In the data rows, the value 128 means zero.
The table:
[171 158 147 178  71 130  51 160 143 157 135 134 148  94 158 139 112  68
 105 157 114 166 164 175 155 150 116 108 155 123  96 144 123 133 156 150
  96  95 161 141 167 101 120 171  96 174 148  97 155 121]
[171 125  98 106 143 178 180 111  86 119 116 126 120 132  90  74 130 158
 120 133 145 115 129 106 135 128  91 111  81 120 117 100 115 156 129 126
 190  88 115 158  87 177 147  80 122 161 201 166  99 105]
[106  66 165  78 154 144 135 148  90 104 139 171 128 115 148 142 146 180
 115 160 130  84  88 150  91  91 125 176 209 154 123 141 175 133 102 122
 106 180 175 150  85  47 115 161 140 127 114  92 102 142]
[148 134 106  83 182 194 176 184  88 101 104 117 123 161 166 122 184 141
 133 147 135  86 157 136 148 156 117 144 131 105 121 129 137 108 149 109
 196  85 131 137  99 165 140  75 115 110 112 162 139 163]
[108 138 111 124 147 149 160 105  96 100 103 135 111 127  98 152 118 115
 135 116 148 104 119  62 135 175 211 124 130 167 102 110  92  95 127 112
 178  39 124 114  76 157 187  91 166  91 144 177 136 121]
[106 180 205 153  85  75  68 101 167 176 164  84 143  71 119 144 123  97
 192  94 145 120 171 133 127 126 138  89 109 128  98 128  96 140 167 139
 127 145 129 113 145 132 156 143 147  92 116 101 155  76]
[119 151 126  97 198 223 184 170 119 112  80 164 138 121 151 145 120 131
  99 119 127  66 156 123 112 138 138 158 130 152 166 114 112 130 144  64
 203  39 127 132 109 150 172  72 152  98 124 202 133 157]
[113 142 138 102 176 132 145  94 101  80 117  80 120 142  97 137 152 126
 202 115 144 125 153  49 126 156 170 131 119 131 136  79 114 153 151 107
 174  72 115 123  67 183 146  66 138 104 188 166 160 101]
[104  66 172  85 206 126 118 124 107 128 140 126 156 133 122 100 150 201
 138 133 115  87 104 150  96 108 112 173 162 124 131 120 169 168 119 119
 125 200 144 146  80  81 143 142 152 126 115 108 121 157]
[106 164 187 157  95  59  52 113 159 172 193  75 120  77 129 152 129 109
 191  92 137 134 155 119 108 135 146  84 103 126  90 138  79 142 174 167
 108 119 122 119 125 132 171 129 129 107 127  97 142  94]
[146  43 118 166 128 121 120 144  72  75 127 147 167 185 140 110 130 141
  90 141 124 180  75 160 155 164 122 155 181  93  74 136 147  86 100 150
  99 169 148 116  80  90  89 206 129 157 152 115 108 159]
[111 190 171 124 133 157 100 166 155 205 129 133 138  82 175 138 121 113
 118 121 121  75 137 199 126 150  93 111 109 127 132 172  87 116 150 129
 124 139 112 146 167 112 192 126 140  86  61 122 144 153]
[130 146 150  74 193 196 163 159 118 119 105  97 145 128 145 114 148 170
 142 147 135  83 153 118 122 150 104 165 126 135 145  92 143 171 147 100
 211  73 113 149  77 169 161  58 120 131 130 182 137 136]
[116 185 185 159  80  90  57 135 147 148 190 137 104  67 138 186 120  92
 193 114 130 136 150 134 138 124 173  85 141 136  94 137 106 112 153 132
 119  70 168 141 164 119 143 158 133 127 126  67 139  94]
[ 58  60 130 106 141  55 172  93  93  73 155 139 140 122 110 131 136 116
 138 115 129 175  79  74 102 150 174 137 159 141 128 112 148 121  99 128
  78 196 126 128 108  98 113 150 190 101 109 107 123  95]
[131 186 191 127  94 147  94 188 145 191 133 135 111  82 189 144 134 107
 144 151 125  87 149 187 129 127 103 113 141 147 134 168 129 134 142 131
 109 136 137 180 142  90 144 124 100 130  77  91 139 118]
[121 169 111  60 165 190 190 183 108 112 117 147 140 127 182 139 136 117
 115 144 125  91 135 136 127 177 104 155 126 145 167 102 126 125 141 104
 157  80 115 160  97 175 123  78 133 126 153 155 134 139]
[144 162 115 144 121  89 115 145 175 168 157 180 114 141 182 154 116 109
 138 121  97 155 148 163 114 138 111  48  85 136 159 117  93 121 129 152
  81 152 113 128 172 146 125 165  98 140  88 119 148 100]
[201 147  87  91 169 153 165 107 127  64  74 172  90 167 116 139 144 131
 118 142  94 125 174 114 132 100 200 104 113 141 182  71 159 146 103  72
 184  78 172 131 117 146 116 111  96 138 146 170 153 134]
[100  71 155  96 191 157 173 135  92 136 125 166 152 112 114 115 132 174
  90 127 122  80  91 159 114 119 130 175 163 144 141 173 147 117  93  92
 102 185 149 128  93  58 166 169 168  94  83 141 118 160]
[130  62 133 148 147 111 100  80  90  93 115 100 183 140  86  77 126 140
  86 132 110 157 107 132 136 138 132 166 157 118 124 114 167 156 115 150
  90 198 136 104  82  60  99 179 162 154 157 147 149 148]
[102 141 174 139  94  71  84 133 154 127 161 121 141 105 147 163 155  77
 195  86 134 140 169 128 150 122 151  79 116 104  84 157 103  79 159 141
 122  97 137 109 167 144 137 143  98  91 110  86 137 102]
[135  39 135 122 161 106 154  54  82 103 141 138 126 109  43  77 135 183
 108 106 132 114 100 121  89  58  96 127 123 105  96 121 135 183  87 132
 102 182 148 146 103  92 112 142 145 139 153 148  96 115]
[167 131 144 137  84 104 112 134 122 165 142 122 132  85 123 105 128 122
 139 106 135 131 148 180 153  85  74  66  51  94  72 174 107  99 115 155
 146 111 154 140 199 144 123 146  87 129 130  81 100 105]
[178 116 107 109 164 201 183  97 110  98 129 121 121 103  84  93 114 159
 136 107 125 131 141 112 129 114 100 142  55 106 126  76 143 164 107 104
 209  47 118 160 110 188 143  65 132 145 202 179  96 113]
[ 97 175 171 102 100 116 134 184 154 184 151 137 138  77 222 135 116  64
 123 116  98 105 141 193 112 158  77 119 115 119 155 146 119 149 146 128
  76 151 108 147 165 130 136 143 124 116  67 109 147 119]
[159 158  94 133 142 191 131 117 111  83  96 109 150 170 120  85 146 108
  92 150 113 161 154 111 149 185 130 171 111 122 128  69 133 160 159 125
 170  77 121 111  72 165 138  81 156 164 192 184 158 134]
[ 73 150 100 152 134 190 130 145 172 181 109 109  91 128 122 154  93 169
  89 142 162  76  92 123 118 108 119 202 172 161 175 214 129  96 128  98
 136 130  87  96 163 134 126 114 122 131  82 156  91 214]
[102 175 156 106 113 150 129 191 151 189 185 163 130  81 214 165 116  99
 135 129  94  94 141 186 109 135  77 119 138 147 150 169  88 131 163 124
  77 152  88 149 146 124 127 132 127 109 102  98 132 113]
[129 164 139 112 146 134 140  86  96  94 112  86 114 130 113 118 152 123
 184 136 152 133 149  61 133 170 155 128 101 141 131  90 131 135 135 121
 180  78 103 115  62 179 160  64 160 114 157 171 151  94]
[ 82  81 141  68 163 120 183 143 105 107 131 157 159 136 154 126 136 151
 101 122 121 112  80 134 101 120 108 163 163 147 162 135 162 139 111 119
  77 215 129 144 114  76 114 157 166  98  96 118 127 137]
[111 174 197 151  77  88  97 105 169 122 154 136 118  36 118 203 113  61
 175  64 138  93 203 117 126 100 182  77 145 172 125 150 100 132 155  89
 115  72 174 131 160  79 119 150 106  94 123 100 155  84]
[157 172 162 117 106 147 101 195 140 190 153 122 132 113 195 122 155 109
 146 141 123 102 150 216 146 146  64 108 113  86  99 186 108  88 160 149
 121 156 108 145 159 134 137 125 102  94  61  94 131 138]
[176 188 145 155 104 113  71 136 178 160 132 166  84 136 138 152 130 123
 128 152 108 161 167 179 137 108 138  53 118 110 136 101 120 125 108 146
 123 131 176 143 188 124 144 148 100 147  74  91 160 119]
[101 140  92 147 104 142 126 180 146 189  92  72 107 191 155 123 130 184
 121 179 172 149  89 122 151 117 103 187 158 104 156 192 159  69 110 139
 145 170  87 100 167 158 121  85 122 130  77  96  81 208]
[126 164  92  70 164 173 215 184 131 108  92 138 129 158 184 117 136  96
 114 142 117 104 138 121 125 171  97 152 112 138 173  78 134 135 151 108
 157  96 108 159 116 184 139  54 143 122 126 158 160 134]
[180 142 125 157 129 103  90 140 177 167 145 154 134 145 155 146 150 129
 136 118 103 151 182 191 139 120 138  52  85  79 126 136 102  85 117 137
 136 120 144 121 186 128 141 174  77 121  81 106 131 112]
[147 112  72  89 155 145 227 118  93  82 127 140 112 107 110 114 122  85
 108 101 107 105 132  80 128  95 116  92  59 136 139  99 128 148 123  91
 163  73 127 163 136 182 100  79 100 133 192 160 119 125]
[100  28 104 110 156  97 206  93  87  88 134 152 158  87  80 119 109 145
  88  99 111 142  77 122  94  79 117 118 117 134 114 133 159 156  64 119
  89 166 141 147 158  75  87 169 144 116 145 128 106  96]
[131 186 184 108  81 124 104 184 140 185 139 142 105  68 178 147 139  98
 144 132 126  72 160 168 125 102 111 112 150 146 131 165 121 145 146 125
 109 137 152 161 154  90 133 130 102 131  76  87 152 134]
[131 138  79 187  47 146  83 135 145 153 100  78  92 200  95 130  98 150
  90 171 175 162 103  89 143 100 156 184 186 147 143 188 138 107 145 162
 102 134 117 117 146 122  65 129 118 184 136 104 100 201]
[178 165 137 147 112 113  85 130 188 149 117 189 102 130 136 152 120 123
 140 142  96 140 190 175 141  95 146  65 119 129 150 114 122 129 112 112
 109 119 169 129 171 101 133 154  85 135 100  95 152  95]
[ 79 160  98 151 111 161 135 155 158 204  81  94 106 149 115 124  92 166
  90 156 167  87  80 113 131 120 116 192 175 162 173 211 134 109 116 124
 147 170  85 109 150 136 141  98 136 121  56 148  92 207]
[165 145 156 155  93 113 114  89 147 178 153 111 123  68  98  79 107 123
 141 122 119 106 137 166 142  97  56  74  66 105  90 150  81 157 114 149
 118 148 125 164 139 121 149 128  99 125 150 110 113  87]
[138 134 114  98 111 115 170 121 100  54 106 101 105 150 110 148 166  95
 170 113 139 141 155  73 158 155 185 121 116 123  95  95 112  84 136 119
 189  69 139 102 101 185 138  76 134  88 132 142 142 127]
[106  58 145  86 165 149 162 157  79  90 135 150 159 134 150 128 162 189
 109 133 119  98  94 165 120 130 106 171 175  97 124 149 162  94  85 116
  98 186 149 123  90  77 124 151 136 101  90  99  95 165]
[110 144  76 221  78 146  79 104 173 147 103  54 130 167  80 117  87 165
  99 151 156 167 101 104 141 133 130 205 145 140 163 149 151 131 144 149
 125 151  84  65 146 124  88 114 127 176 142 144 112 187]
[125 144 125 155  73 105  72 151 147 166 147 134 175  99 183 139  99  43
  98 118  93 151 137 161 128 152 100 104 133 136 106 147 112 132 162 158
  46 125 116 104 169 113  96 177 120 151 145 118 159 116]
[128  52  97 132 138 113 122 125  96  98 127 175 185 149 140  94 116 106
  62 136  96 170  82 132 116 148 134 163 165 127 119 126 172 137 115 155
  52 195 138 105 111  82  88 207 169 159 158 125 136 125]
[137 180 115  94 119 140 165 126 104  77  91 127  91 135  96 168 128  92
 154 130 155 131 149  63 150 155 202 124 137 159 142  69 115 109 130  90
 173  72 151 147 107 151 133  71 150 104 172 146 140  89]
[147 156 114  85 162 202 173 209 100 102 101 124 132 179 177 116 164 152
 120 165 146 131 133 141 135 172 102 164 122 101 118  88 142  94 134 116
 216  68 131 146 108 187 171  67 125 110 126 146 128 149]
[ 98 125  52 166  85 136 119 137 173 157 106  89 146 189 119 127  74 138
  79 155 147 185 116  74 119 144 141 188 158 137 174 160 138 119 128 160
 102 139  78  96 166 148  61 142 128 169 138 135  94 180]
[142 136 123 129  79  99 155 133 146 172 166 149 106  73 143 132  92  63
 114 114 113 132 122 147 121 103  60  60  76 126 114 156  79 149 125 156
  73 141 110 165 196 134 111 128 100 122 128  95 118  86]
[115 180 194 163  77  62  70  94 148 170 167  94 118  85 121 148 130  99
 195 104 152 116 147 116 128 148 117  78 122 136  96 146  84 135 179 145
 113 147  94 126 122 130 173 133 148 111 116 105 135  70]
[129 183 136  78 175 191 155 136 121 125 111 103 126 135 151 101 160 144
 132 160 155  90 156 134 136 160  81 170 122 125 149  79 130 154 168 114
 193 104 105 148  83 173 165  33 130 116 132 184 156 159]
[ 51  69 133 106 154  52 163  91  69  88 171 144 148 109 127 141 145 121
 135 101 120 169  76  72  86 152 166 126 164 140 131 129 129 124  88 145
  79 184 122 130  90  90 110 164 194  95 134 106 117 102]
[147 162 101 147 122 176 132 127 113  84 111  98 129 159 128  80 148 119
 108 146 131 143 142  94 148 179 143 169 113 132 116  64 125 165 152 139
 162  88 120 121  70 171 148  85 141 166 168 203 161 165]
[103 167 162 107 113 144 119 182 168 177 178 157 142  80 216 158 127  89
 132 117  94 104 152 190  93 131  94 119 123 126 155 153  98 144 151 124
  89 118 117 149 147 126 139 145 116 106 101  99 137 120]
[123 130  59 178 131 117 113 116 194 169  89 118  80 195  93 134  89 194
  90 136 139 136  81 104 136 106 195 132 132 154 178 161 136  86  92 135
 135 152  87  55 175 149 143 150 121 145  62 136  91 184]
[120 146 140 108 158 121 149  95 107  65 114  78 115 126  87 144 150 126
 177 101 152 118 154  47 118 145 183 123 114 154 133  77 111 158 151 105
 189  67 111 109  61 170 158  77 138 118 181 173 156  97]
[ 89 160 110  94 137 123 179 127  92  83 127 132 116 144 141 168 135  82
 161 121 126 131 123  55 125 175 185 112 129 163 150  82 111 128 135  92
 145  76 107 120  83 174 123 101 159 103 170 155 140  94]
[114  38 106 133 138 101 136 114  94  92 128 166 184 159 117 101 122 112
  77 136 114 160  66 118 117 144 131 160 171 141 108 113 161 142 122 155
  40 210 137 120 122  80  80 196 158 158 150 150 127 120]
[164 139 151 142  83 110 121 129 155 147 161 158  96  52 119 151  99 104
 134  94 119 114 136 176 128  56  97  62  85 141  94 139  90 126 129 129
 112  99 179 187 181 113 113 130  68 131 150  87 124 106]
[142  52 137 139 122 116 112 127  81  80 103 148 169 148  97 117 134 130
  81 155 116 151  96 118 141 111 158 159 196 136 114 109 172 152 104 132
  95 160 189 124 101  45  89 204 145 173 162  98 136 127]
[108 191 161 108 113 137 117 181 168 187 157 157 134  88 215 141 131  75
 125 127 105 120 145 189 104 132  77 119 115 115 151 141 108 138 154 122
  75 142 102 161 170 140 144 135 128 115  87 101 136 125]
[178  62 121 119 185 100 118  47 123  97 100 153 146 163  77  96 134 195
 128 121  96 129 128 158 132 107 134 125 116  90 163  57 179 148  68 110
 102 220 160 114 100  86 109 177 135 143 124 147 121 132]
[175 143  58  96 164 137 176 132 132 112  96 171  97 216 164 121 132 125
 106 153  87 165 135 106 134 155 153  89  80 119 177  43 131 130 105 111
 146 114 120 140 112 205 119  88 124 150 154 139 137 110]
[133 168 134 215  94 154  79 140 168 154 114 143 165  68 142 141  83  61
  75 111 100 135 156 188 140 162 113 122 120 130 112 159  83 127 150 124
  77  95 135 109 163 103 162 178 136 123 110 167 169 153]
[106 176 118 130  74 164 122 162 168 172 103  94  74 144 132 149 102 173
 124 166 178  83  94 124 142  90 128 192 181 162 179 191 161 104 127 124
 132 159  92 138 155 121  83  85  98 138  81  91  98 206]
[182 162  61  90 188 149 203 130 124 107 104 189 108 182 156 125 130 116
 114 137  70 148 156 107 114 150 158  91  84 134 203  53 137 131 105  96
 150  84 136 124 106 178 110 110 126 129 151 175 137 100]
[190 162 120 165  96 106  65 138 179 167 151 166 108 154 176 117 142 106
 132 148  94 186 152 192 152 127 117  81  66  54 131 112 110  85 111 158
 135 130 138 135 184 161 154 168  98 126  80  98 141 137]
[ 82 161  91 119 103 152 184 160 177 166 110  96 105 153 139 142  96 141
 107 154 169 140  96 105 123 118  86 185 162 151 211 173 162 135 132 129
  83 183  52 108 187 147  85  77 129 128  60 135 107 171]
[134 166 132  77 143 196 165 195 101 106  88 152  97 148 168 125 154 137
 128 184 135  79 136 117 125 141 144 150 152 145 141  98 154 144 149  88
 186  71 148 192 104 145 145  67 118 146 124 150 142 143]
The rows are grouped in 3 different ways at once, and each row is in one group of each.
More rows, each followed by its group in each grouping, the strongest grouping first:
[122 124  66 169  91 129 117  97 153 178 127  57  91 145  63  94  88 221
 122 133 182 143  82 103 123  72  92 158 107 121 135 173 128 123 102 155
 152 136  67 121 156 161 103  88 100 157 145 113  68 150] a e j
[135  40 139 150 150 119  99  85 104  78 124 120 198 140  80  90 137 152
  93 125 108 146 111 116 111 131 121 165 174 120 113 126 170 170 136 136
  86 186 161  84  74  60 108 195 150 153 159 150 135 133] b f j
[115 145 127 111 172 130 137 111  93  83 139  95 113 129 102 141 152 151
 184 124 145 134 121  56 115 167 164 126 119 156 126  91  99 147 156 128
 185  62 109 116  62 176 169  63 145 110 183 147 136  92] c g j
[120  43 105 117 126  96 144 103 113  76 111 158 169 140 112 116 126  92
  78 125 102 154  84 119 137 135 154 171 155 141 125 115 174 156 111 136
  40 195 141 112 125  77  65 199 156 155 150 152 150 129] b f k
[146  17  99 107 134 118 182  71  65  78 132 170 125 142  87  72 152 158
  87 115 127 145  90 153 144  78 104 135 118  79  75 144 153  90  61 119
 126 180 149 151 115  96 104 167 108 111 135 109  60 116] b e l
[147 119  83 138 150 180 207 126  91  96 104 149 100 113  93 101 109 121
  84 110 132  92 111  98 144 118 132 112  68 145  91 115 111 130 118 100
 201  61 133 162 125 167 174  84 115 131 155 179 105 143] c e m
[123  60  94 116 189  53 157 111 125  99 127 186 126 184 131 121 138 159
  86 135  85 175  78 122  89 121 163  97 126 122 152  72 163 139  68 141
  64 236 154 123 140  91 115 173 155 133 100 117 137 126] b h k
[ 89  55 148 127 145  51 122 113  63  81 132 126 140 176 111 130 160 158
 142 121 158 161  81 105 132 139 177 116 165 123  65 126 147  73  83 163
 119 174 142 127 100 101 134 157 173  98 131  83 101 112] b g l
[164 149  83 132 161 202 133 105 122  85 101 119 142 158 106 109 139 124
 115 127 120 137 162 119 139 174 126 185 114 125 128  76 135 153 164 108
 168  44 124 108  72 163 115 105 131 176 214 199 139 133] c f j
[171 111  75 112 145 165 195 135  68  83 115 137 103 142 115 104 155 117
 113 128 135 115 127 100 148 110 105 106  79  84  89 102 131 114 106 133
 196  73 136 153 130 183 132  81 106 137 161 149 106 143] c e l
[ 63  57 147  97 148  68 153  94  80  97 158 142 151 112 107 161 128 139
 154 100 122 140  88  77  98 143 196 131 169 153 120 132 133 130  80 127
  78 176 133 122  85  86 106 162 177 104 128 112 111  90] b g k
[113  39 107 164 189 145 113 105 107  89 108 147 168 117  91 117 104 122
  68 113 106 126  89 119 130 135 163 159 169 147 104 130 124 120 108 114
  80 155 155 100 107  50 120 209 154 122 150 166 142 174] b f m
[145 155 151 194  83 120  45 132 164 158 139 103 158 108 136 101 124  75
 127 123 115 142 165 165 142 143  94 118 109 105 100 123 101 162 166 155
 109 113 127 119 140 123 125 150 109 151 133 139 171 123] d f j
[108  70 159  73 153 131 147 138  92 111 118 161 122 119 141 125 165 168
 110 156 128  78  94 140 112  94 132 174 196 143 141 133 187 143  95 114
 108 199 187 173  86  42 115 160 142 123  93 107 115 152] b i n
[165 127 135 157 103 109 113 148 130 165 152 120 117  88 138 131 123 101
 123  92 118 147 155 192 141  85  72  58  63  78  75 151  88 105 105 145
 140  92 143 150 193 144 139 128  74 121 124  86 119 117] d e l
[176 164 123 162 146 127  78 122 178 185 119 184 123 113 121 162  97 137
 119 106  89 121 157 178 126 130 150  57  90 130 139 160  84 106 115 117
 115 122 138  99 170 112 174 167 111 121  84 140 139 106] d h m
[164 139 107 130 155 187 146 105 118  72  82 109 163 180 102  99 134 112
 109 124 118 148 168 104 148 169 137 176 118 141 144  70 135 176 165 108
 167  71 135  99  82 155 122  93 133 165 195 188 171 126] c f j
[132 139  68 118 131 152 179 154 122  75 110 148 153 164 153 129 119  56
  76 135 106 158 138 106 141 176 159 148 134 153 139  73 121 138 159 114
 146  67 135 120 112 169  93 100 131 160 186 176 162 145] c f k
[137 183 183 111  99 136  78 152 145 215 158  93 129 117 171 105 123 137
 160 144 125 100 148 209 131 144  69 130 124 120 123 157 102 155 159 144
 127 166 102 155 121 142 177 114 117 124  88  98 136 122] d i j
[116 187 194 163  81  67  66 157 138 152 162 123 110  63 143 173 121  94
 188 124 139 139 156 117 125 125 161  72 129 131 106 143  99 107 142 142
 122  89 151 138 153 110 146 145 132 119 105  74 142  88] d g n
[122 156 143 104 158 125 130  96 124  77 108  90 117 154  98 130 139 132
 178 110 153 131 154  71 121 153 175 138 103 145 109  71 119 140 153 106
 192  56 118 129  78 187 159  77 144 107 175 152 142  93] c g j
[142 135 121 162  94 110 130  94 149 164 153 158 108  40 100 139  88  78
  93  72 104  80 130 165 127  73  94  68  71 146  99 181  56 123 139 132
 123 109 150 152 187  96 162 158  87  99 129 121 129 131] d e m
[138 158 152  73 187 186 169 146 120 112  89 113 133 152 143  96 157 153
 146 143 138  64 154 110 116 156  89 172 126 133 164  89 148 170 174  96
 190  93 118 151  75 162 154  51 132 119 128 178 155 133] c i j
[ 97 177 124 140  94 165 120 170 155 188 101  83  97 154 123 146 102 190
 127 173 184 110 100 111 130  88 123 191 187 155 176 187 172 116 112 127
 140 153 104 134 161 121 107  96 115 143  74 107  91 198] a i n
[172 114  70 112 152 191 182 145  76  87 121 140 102 141 120  83 140 132
 124 131 131 151 138 131 146 117 107 106  59  74  90 112 133  93 102 127
 224  39 146 162 130 207 142  77 101 133 188 137  89 133] c e l
[157  24 114 120 190  97 136 103 104  70 110 176 141 195 102 114 152 193
 104 126  97 153 113 146 111  96 167 106 140 112 119 112 163 101  52 127
 130 185 191  91 130  90 114 191 128 124 104 110 107 133] b h l
[140 180 202 119 141 146  63 158 154 224 169 110 144  89 181 112 122 135
 170 125 124  82 157 200 116 129  61 133 121 111 132 153 116 158 163 135
 123 140 118 147 127 137 158 135 121 127 109 122 138 131] d i j
[137 122 102  90 137 126 158 157  95  82 110  98 112 182 140 139 159 120
 169 128 156 165 151  66 142 160 176 113 115 116  98  95 116  78 145 137
 191  60 123 118  95 200 150  76 136  95 144 125 119 111] c g l
[123 154 143 111 152 133 142  98 103  93 109  91 119 151 109 118 164 136
 187 139 159 122 137  41 137 149 150 127 126 141 128  89 130 162 155 123
 171  81  98 119  70 180 154  67 169 117 174 179 151  85] c g j
[136  39 128 121 146 120 136  52  87 101 158 155 132 101  56  75 121 196
  94 121 125 103  94 138 105  73  83 139 111 106  93 129 136 156 100 136
 122 181 131 152  91  78 115 176 142 142 181 120  71 107] b e j
[106 151 113 116 158 150 169  86 117  79  99 133 101 121 106 167 119  87
 135 109 140 101 129  61 148 163 206 126 119 159 115 110  93 103 146  99
 161  70 115 108  93 172 181  90 158  89 145 188 145 143] c g m
[ 66 126 121 153  99  89  88  68 173 149 126  50  99 158  66 170 116 186
 191 113 201 121  97  39 116 101 155 167 164 159 151 151 146 124 140 141
 139 151  68  63 154 151 103 105 125 128 108 137  99 144] a g j
[ 86  53 177 113 140  69 122  54  97  87 139 120 143 134  57 123 133 150
 164 122 138 120  87  92 121 130 164 141 151 140 107 108 157 132 111 119
 113 206 137 106  75  77 137 159 182 104 130 124 122  94] b g j
[168  59 136 117 194  89 116  48 123  88 111 171 145 176  65 100 153 203
 130 121  87 133 115 156 104  93 151 119 131 101 143  71 184 155  93 122
 117 213 159 105 109  90 123 177 136 147 122 131 120 108] b h j
[130 173 190 109 109 153  87 177 154 173 162 153 113  58 169 175 136 107
 145 138 115  80 163 199 110 105 107 113 152 137 133 156 122 141 150 116
 106  96 174 153 157  85 135 125  90 118 101  94 155 130] d i n
[160 135 125 193  66 107  57 184 126 156 135 116 163 140 171 121 129  71
 116 153 142 160 149 167 165 172  96  91 131  89  56 157  92  94 160 183
  98 122 133 119 164 131 129 178 108 150 110  93 139 138] d f l
[151 145 153 184  91 125  41 127 155 160 151  99 159  96 133 121 111  92
 142 118 111 138 148 161 154 145  90 119 106 120  97 126 107 155 174 134
  91 110 116 114 125 110 124 164 103 159 155 124 161 118] d f j
[183 182 143 169 108 110  67  99 177 179 148 152 124 125 140 100 145 152
 154 151 100 131 164 198 131 130  97  80  82 102 139 109 102 136 130 163
 121 170 121 113 139 125 159 132 104 138  91 109 137  97] d h j
[148 149 143 154  73 131 126 115 144 145 161 155  81  31 112 148 107  86
 118 113 125 115 168 176 124  64  94  61  99 130 111 160  82 146 127 125
 117 109 166 178 182  88 107 126  79 116 144  88 128 105] d e n
[122 172 189 154  67  90  50 155 150 162 175 133 115  62 147 186 100  94
 187 112 142 131 162 146 126 121 171  78 151 145  81 152  99 100 146 133
 113  79 150 142 146 118 146 145 115 124 138  65 122  76] d g n
[118 155 128 157  89 120  92 138 175 135 161 150 159  95 183 149 103  43
 108 110  75 168 144 159 117 153 113 123 128 149 134 135 104 132 166 142
  70  93 124 104 165 124  90 185 119 152 148 126 164 113] d f k
[115 154 111  61 181 162 212 182 109 106 107 123 135 131 174 138 147 123
 117 128 115  83 157 105 117 154 114 126 114 161 181 104 132 150 154  98
 162  79 120 149 101 151 128  80 123 127 144 179 151 132] c i k
[127 142 122 155  91 106  99 175 160 153 158 146 178  93 177 151 112  46
  94 105  84 171 155 159 114 149 118 109 136 132 120 141 110 150 172 149
  63  93 124 104 176 110  88 172 112 141 138 127 158 101] d f k
[160 133 137 160 123 125 106  99 157 173 167 118 113  66 116 112 107 121
 156  99 122 128 149 177 128  83  48  84  44  95  97 133  86 152 133 137
 116 133 133 170 155 130 137 129  88 139 150 113 127 105] d e j
[132  54 116 122 112 102 169 104  62 101 131 175 104 110  85  91 139 177
  80 150 136 119  70 120 131  74 108 127 162 131  85 147 147 145  66 136
 116 192 167 186 100  53  95 163 125 158 132 105  90 111] b e n
[164 134 137 154  71 114 123 111 134 165 148 127 114  84 132  94 123  91
 135 110 123 132 148 190 165 101  72  79  57  82  68 161 108  97 116 137
 135 114 152 152 186 141 150 151  89 123 121  90 117 108] d e l
[148 128  86 157 133 115  93  75 207 158  90  94  95 210  60 125 111 217
 151 143 149 149 119  94 130  72 138 146  98 131 196 123 174 137 117 126
 142 163  86  67 179 150  88 107  97 161 101 128 104 154] a h j
[137 178 137  79 181 204 160 142 114 117  92 118 126 156 157  92 170 147
 145 155 134  87 142 140 156 154  82 186 125 127 154  81 146 148 141 105
 193 112 101 145  66 185 159  60 130 145 132 175 149 142] c i j
[174 147 141 190  81 128  74 156 146 141 123 123 188 102 155 133 115  60
 100 115 114 160 178 205 159 149  97 119 129  74  93 156 108  97 164 150
 110  94 139 101 189 116 100 169  97 122 124 116 155 129] d f l
[114 129  92 131  99 156 121 174 146 172 113  86  94 176 154 132 136 173
 137 154 176 109  95 125 144 107 110 185 170 122 142 210 144  60 130 143
 135 169  91 103 155 163  94  96 115 122  76  97  84 209] a i l
[146  21 100 140 150 112 102 135  72  69 138 130 187 154 109 113 154 127
  69 138 126 158  85 144 142 140 138 154 177 104  65 151 162 100 107 161
  89 167 172  99 106  78 103 210 147 146 164 116 128 175] b f l
[ 74 133 123 159  86  98  85  88 154 163 127  47 102 171  74 140 103 202
 176 130 193 143 105  53 136 120 148 171 156 140 152 167 125 120 131 145
 148 146  57  73 126 154 111 102 139 134 122 109  85 129] a g j
[ 86 139 104 142  60 113 124 102 176 122 108  74  82 141  75 174 107 139
 144 132 188 135 108  31 127  96 187 163 186 155 172 178 148 101 127 137
 130 124 106  98 171 116  90 101 120 127 100 110 104 158] a g n
[117  53 156  82 175 124 179 139  88  92 123 165 167 146 136 105 160 164
 110 130 134 107  97 159 136 114 116 172 170  99 117 146 170 107  99 114
 116 208 160 126 116  77 127 149 142  98  85 113 124 144] b i l
[114 131  47 150 109 113 132 130 202 172 129 117  73 236 134 140 105 182
 102 165 151 200  81  89 109 113 150 114 126 139 207 129 153 102  98 159
 106 169  59  94 180 185  84 124 127 153  88 111  87 156] a h k
[ 43 121  93 154  99  87 138 129 156 141 135  74 109 150 109 182  88 160
 166 111 158 174  87  29 106 121 174 150 171 156 168 175 138  96 108 146
 119 101  64  79 174 144  78 107 143 125 114 112  95 128] a g k
[ 55  57 133 104 141  55 165 103  90  83 150 151 155 120 117 144 137 113
 128 113 131 159  78  72  99 135 171 123 156 127 139 118 140 117  99 130
  84 183 131 129 107  93 118 177 204  99 144 111 113  84] b g k
[102 175 180 158  93  65  61  86 168 166 147  82 135  87 116 141 122  81
 209  87 135 155 177 126 135 140 150  89  95 117 120 125 107 131 150 127
 127 128 126 117 162 130 165 121 137 100 124 114 162  92] d g j
[ 78  47 175 114 164  65 108  73  90  90 139 110 146 135  78 121 141 165
 162 109 127 140  75  90 113 130 175 137 171 133 108 117 159 145  98 131
 126 193 137  97  65  77 146 151 171 113 132 115 118  94] b g j
